In the rows, zero is written as 128.
The rows below come in pairs that one turn or mirror swaps. Which row does each named row swap with?
Ret: [113 116 139 149 125 133 147 160 144 118 143 153 121 153 107 134]
bokon: [142 108 124 142  96 127 150 130 108 154 149 118 130 109 111 145]
Rifer: [117 118 120 182 120 141 128 140 125 136 143 152 149 129  86 126]
vebug: [113 106 125 180 158 122 148 124 126 130 129 140 154 162 117 164]
Razol: [146 116  95 193 136 117 172 152 116 135 143 118 151 139 110 157]
bazer: [ 94  90 106 134 141 151 148 129 121 129 140 102 142 124 124 154]
faf: [119 108  94 181 132 130 141 118 168 141 146 132 147 119 108 140]
Rako: [133  99  93 168 139 130 131 133 131 123 133 128 169 121 103 118]
gavu: [117 111 113 166 139 108 198 157 137 126 139 141 156 127  95 158]
Soga: [121 105 101 150 110 125 196 138 115 148 139 110 149 130  98 134]
Sapov: [115  92  93 139 129 129 149 162 141 111 139 144 164 130 120 126]
lusap: [112 116 122 176 119 126 156 107 131 153 134 139 161 137 112 179]
Fak: [125 102 119 174 136 123 162 116 149 152 129 117 154 139 132 176]
zotus: [112 114  85 183 133 134 132 128 144 122 143 129 154 124 109 128]
tig: [117 113 138 162 147 110 149 147 148 136 147 145 136 167 124 137]
gupe: [111 121 108 121 117 142 161 127 124 144 142 111 153 102 106 144]
led: [133  96 122 150 117 136 138 145 112 126 159 113 123 158 119 172]
fizo: [120  87 134 169 128 130 145 120 143 126 133 143 178 125 128 147]
beba: [126 100 105 144 116 123 179 129 129 157 142  90 155 123 110 139]
Gita: [128 121 114 159 125 130 173 151 115 119 155 119 121 145 125 185]
Ledad: [113 110 137 156 130 142 162 183 141 135 159 148 139 133 100 138]
logun: [113 116 125 151 118 133 172 152 116 120 160 103 149 163 120 161]
Tirik: [110  91  93 141 145 132 142 159 148 117 155 147 158 127 108 135]
nemon: [123 115 126 166 148 122 140 161 163 122 148 125 122 137 128 145]
lebiz: [109  87 109 129 129 153 161 127 116 126 128 103 142 133 128 148]
met: [109 116 121 178 116 147 159 117 113 138 147 145 144 130 101 114]
guli: [134 107 118 166 131  95 177 150 126 145 125 146 140 115  97 152]
sined: [136 102 121 155 125 133 136 129 124 113 156 133 126 160 144 162]
gude: [141 106  96 155 108 130 149 142 123 166 161 132 130 105 115 141]
Buk: [107 117 125 142 143 130 156 173 122 134 150 145 119 154 102 143]
tidu: [135  85 138 170 119 149 145 133 122 128 161 111 136 138 136 161]
Mosi: [111 120 121 178 122 141 163 142 122 129 160 150 135 123  78 121]
mef: [115 113 102 129 111 119 175 136 118 148 143 104 144 118 113 128]
tusa: [128 106 113 165 111 145 130 148 115 121 152 122 124 159 128 169]
bemum: [114 117  94 184 132 136 158 131 160 121 143 131 160 116  96 131]
Falo: [107 137 139 155 133 115 174 118 155 152 148 129 144 129 123 144]
fopav: [129 118 119 135 128 108 184 157 129 133 138 143 134 125 124 178]
nevit: [134  83 130 161 141 129 152 114 139 122 138 129 174 120 125 152]
buku: [118 110 116 145 144 147 174 167 131 145 128 131 163 111  94 162]
Gozom: [147 101 115 158 101 137 143 128 128 167 151 117 133 131 128 143]
vuvek: [107 110 141 139 127 117 146 161 133 125 157 143 118 146 110 132]
gad: [115  99 114 148 134 138 174 168 115 148 136 124 151 100 102 170]

Swapped with logun: nemon
Swapped with vebug: fopav
Swapped with faf: Soga
Swapped with Sapov: bazer

